In the data rows, the value 128 means zero.
Here are some points, each followed by its number:
[ 96 100 137 103 112 144 108 136 110 118  87 156 156 145 148 149 120 136
 154 106  92  91 123  85 106 134 165 135 158 111 112] 0
[151 140 167 150 159  87 155 160 151  65 117  76  91 126 138 149 111 187
 184 106 156 136 125 149 142 132 121 168 137 103 117] 1
[125 136 156 154 124 116 135 150 126 127  94 135 114  86 149 123 179 136
 159 156 108 134 118 126 137  95  98 145 134 126 160] 2
[115  33  75  61  46  75 186 133  69 125  83 212 202 144 168 215 154 153
 182 108  79  57 133  61 128 186 157  98 173  86  56] 3
[117 127 121 146 118 166 115 105 138 159 139 152 117 115  91 118 147  99
 108 130 143 137 118 131 139  98 105 135 102 133 126] 4
[133  94 121  77 141 123 126 137 102 144 125 177 141 129 153  98 140 116
 112 168 122  95  95 101 165 135  95  96 102 182 132] 5
[ 89 130 119 125 130 150 135 137 128 152 114 133 127 164 113 101 126 105
 106 124  98 111 136 146 116 138 124  96 120 149 139] 6
[ 76 132 126 151 102 139 136 137  95 166 151 147 137  92 100 140 142  86
 135 159 142 166  96 149 121 112  76 135 106  85 187] 7
[125 145 141 115 135 151  93 111 122 124  96 146 144 135 143 108 121 135
 103 108  92  99 117  97 152 101 169 125 124 160 126] 8
[ 95 132 108 140 101 133 164 148 147 148 118 127 104 144 108 130 122  96
 109 111 119 119 125 186  94 140 100  64 117 136 158] 9
[121 113 120 110 111 142 142 121 106 139 132 139 146 152 119 112 129 119
 123 141 116 106 152 116 133 136 128 125 147 136 120] 10
[104 150 131 131 115 159 125 107 144 145 115 132 122 168 102 107 102 106
  86 106  90 112 147 153 140 102 146  98 116 164 132] 11
[121 103 151  93 150 158  69 138  97 118 100 160 158 142 152 112 124 136
 146 143  95  82 116  38 138 114 175 176 148 125 102] 12
[142 126 107 117 127 100 141 111 111 138 133 148 136 120 149 116 139 133
 116 144 119 126 129 117 165 128 119 108 119 156 130] 13
[160   0  58  17  71  19 189 201  57 142 103 238 184  99 219 188 189 143
 195 192 129  51  54  55 145 207  72  53 151 123  88] 14
[149  61 103  63 129 110 148 160  83 149 153 166 136 128 147  92 151 105
 118 203 131 100 107  95 166 159  66  98 125 169 116] 15
[144 141 150 110 162 148  90 106 111 134 132 139 137 124 144  83 134 136
 106 146 113 113 112  81 163 111 147 153 130 161 130] 16
[121 152 144 107 148 174  89  90 118 139 122 152 138 153 112  78 106 126
  84 127  90  98 131  98 167 109 157 132 105 190 133] 17
[154  96 126  71 144 129 129 115  83 143 145 163 141 123 136  83 133 116
  92 194 118 102 112  76 191 132  98 119 113 196 125] 18
[156 111 196 114 203 142 147 137 122  67 146  82  38 199  46 143  59 174
 170  89 208  71  82 124 182 115 123 195  58 136  59] 19
Which three points above are nearest to each new point by angle, seen from the average point of the numbered points? Their numbers follow each, smallest number first.
[ 96  79  90 113  78  91 171 165 117 131  80 182 153 144 161 182 141 126
 157 102 108  89 104 137  90 162 126  63 136  93 116] >> 0 3 14
[153 127 153 135 158 126 122 131 145 105 113 114  93 128 121 115 135 155
 148 122 132 107 124 118 152 115 132 152 116 148 112] >> 1 2 19
[139 139 134 110 156 133  99 104 124 136 115 160 141 120 149 100 126 136
 104 129 113 116 114  95 171 107 141 123 106 159 133] >> 8 16 17
[139 143 124 113 134 132 123 119 144 144 120 149 122 112 137 112 124 122
 101 128 120 120 112 146 158 117 118  96 100 165 149] >> 4 11 13
[144 126 195 156 171  82 161 190 135  54 107  79  74 125 136 154 116 192
 214 123 147 121  94 141 153 123 105 189 123 104 133] >> 1 2 19
[131  78  97  70 106 100 128 102  69 128  88 217 196 141 178 151 142 161
 128 113  70  60 115  36 179 141 168 105 130 143  82] >> 0 3 14
[127 127 135 125 150 126 123 135 132 110 136 113 120 139 129 129 104 135
 130 115 139 123 129 134 114 145 143 130 125 129 120] >> 1 9 19
[177 121 103 144 167 121  97 112 191 104 160  86 104 177 125 142 100 155
 115  80 170 120 147 130 129 142 181 120 101 157  58] >> 1 11 19
[178 135 180 138 150 132 134 127 160  93  87 104  70 124 124 119 137 175
 164 110 140 104 145 120 166  89 134 181 130 152 102] >> 1 2 19
[101 135  88 128 106 163 109  79 126 181 165 151 148 131  95 121 118  71
  77 127 145 154 135 142 103 129 127  98 107 124 124] >> 4 6 11
[129 116 108 118 121 103 144 153 140 139 106 154 128 103 160 145 149 123
 125 128 137 116  90 155 124 134 101  69 108 132 146] >> 2 7 9
[ 92 157  69  94 108 139 145  88  88 155 192 131 182 147 109 129  71  66
  76 106 145 178 166 173  63 192 149  84 148  68 137] >> 6 9 10
[132 116 117 102 117 117 133 138 120 136 114 164 137 122 161 125 127 125
 114 138 113 108 105 116 153 131 117  95 117 150 133] >> 5 13 14
[105 135 108 159  96 170 113  90 127 191 147 168 122 106  78 113 170  79
 107 135 154 148 115 132 142  81  92 134  86 117 132] >> 4 7 11
[130 101 113 100 111 120 147 139 113 140 137 142 140 139 127 113 140 124
 110 162 120 113 130 122 146 148 105 103 135 151 133] >> 10 13 15
[128 146 131 130 134 113 159 124 114 106 158  99 128 132 109 144  88 136
 136 107 163 148 140 160 114 152 143 135 139  83 120] >> 1 9 19
[153 135 153 133 171 114 143 130 133  78 146  85  84 162  85 146  93 172
 161  97 182 112 116 139 148 123 133 166  91 110  76] >> 1 4 19
[156 154 168 122 149 100 169 131 106  67 123  88  87 137 107 132  95 183
 170  91 159 122 143 154 134 138 134 179 140  99 103] >> 1 2 19
[114  63  90  71  90 117 154 134  83 138 105 194 177 163 144 139 136 133
 131 141  88  69 126  74 144 161 141  98 138 139  92] >> 0 3 14
[154 152 155 133 132 143 142  99 132 122 125 124  99 112 112 125 125 148
 136 102 158 140 135 154 112 101 127 161 125 137 122] >> 1 4 19
[115  63  82  96  75  84 196 167 112 145 115 176 143 135 148 170 153 114
 156 137 120  91 112 145 100 175  86  58 135 123 122] >> 3 9 14
[149 148 127 142 120 124 119 114 152 137 113 120 125 103 141 116 153 143
 130 132 117 141 150 124 130 111 141 136 148 136 119] >> 1 2 4
[130 143 210 135 166  66 182 203 102  49  93  80  90 113 143 151 102 198
 227 133 130 135 104 142 132 141  94 185 148  86 161] >> 1 2 19
[110 109 145 107 125 170 123 127 105 140 149 103 132 158 102 103 125 105
 131 165 118 128 168 100 117 138 137 182 183 120 114] >> 10 12 16
[146 151 138 131 109 128 128 122 146 120 103 122 119 101 149 114 147 139
 126 122 116 137 163 134 119 104 133 139 153 142 131] >> 1 2 11
[155 110 116 102 136 102 127 147 105 136 146 152 132 108 153 115 144 134
 125 179 140 126 103 112 153 140  93 121 130 147 139] >> 5 13 15
[148 142 166 156 124 104 132 161 142 105  67 128  99  86 158 119 186 162
 178 143  92 121 126 115 157  86 109 160 154 136 138] >> 1 2 16
[ 82 191 145 171 120 189  99  67 154 135  95 116 122 174  87 105  80 118
  73  47  62 112 166 158 141  70 197 117 109 153 142] >> 8 11 17
[112 141 110 141  96 155 121  96 117 172 133 165 141  97 114 116 161  89
 101 140 122 149 124 133 115 106 110 125 119 123 144] >> 4 7 9
[161 150  98 122 157  89 143 115 149  83 161  61 133 164 138 155  56 157
 123  78 166 153 175 164  87 201 186 109 144  95  85] >> 1 10 19
[137 156  91 132 109 138 112  91 161 152 155 114 144 128 139 135 116 106
  81 106 141 158 164 148  98 149 161 101 142 124 109] >> 9 10 11
[106 153 165 148 106  97 167 178 115 102  99 115 140  63 158 136 148 139
 174 155 105 164 128 162 100 132  83 148 177  85 209] >> 1 2 7
[209 182 139 144 106 108 132  90 170 107  57 108 119  69 190 103 179 179
 144  93  97 136 201 134  99 100 165 148 198 156 113] >> 1 2 8
[130 139 126 124 134 124 125 132 126 141 121 142 133 123 141 113 138 124
 110 132 119 115 109 127 134 125 121 106 115 144 138] >> 6 9 13
[133 121  95 155 131 168  95  92 175 166 181 111 119 148  95 145 122  93
  78 104 174 139 122 136 124 110 148 104  89 146  96] >> 4 9 11
[150 164 109 141 113 127 135  95 137 124 129 112 127 102 133 129 128 139
 120 109 135 155 175 148 107 131 149 136 142 119 108] >> 1 4 10
[ 60 136 117 153 103 153 135 119  83 183 168 157 145  98  64 141 139  70
 111 153 166 177  91 159 123 110  70 127  96  76 173] >> 4 7 9
[191 165 141 139 100 151 123  78 169 131  83 132 105  66 160 101 182 147
 124 111 120 152 166 133 108  77 134 158 154 181 130] >> 2 4 8
[124 174  64 133  91 109 137  96 134 139 168  99 193 116 146 144  91  90
  76 102 131 196 192 182  57 187 177  77 177  67 131] >> 6 9 10
[150 120 107 182 162 128  98 104 202 123 195  79  97 173  76 177  94 126
 121  86 204 148 107 149 132 126 144 120  63 127  82] >> 1 4 19
[121  60  78  83  74  97 199 171  93 148 142 148 139 152 117 154 156  99
 139 179 133 107 144 127 121 175  85  81 156 131 114] >> 3 14 15
[132 160  87 140 105 122 124 100 139 141 160 106 150 122 123 147 107  98
  97 119 146 178 171 168  82 165 147  95 146  94 135] >> 6 9 10
[164 148 168 166 150  78 152 174 152  73  87  87  99  98 155 148 147 185
 199 124 122 136 133 140 136 121 126 165 158 107 140] >> 1 2 19
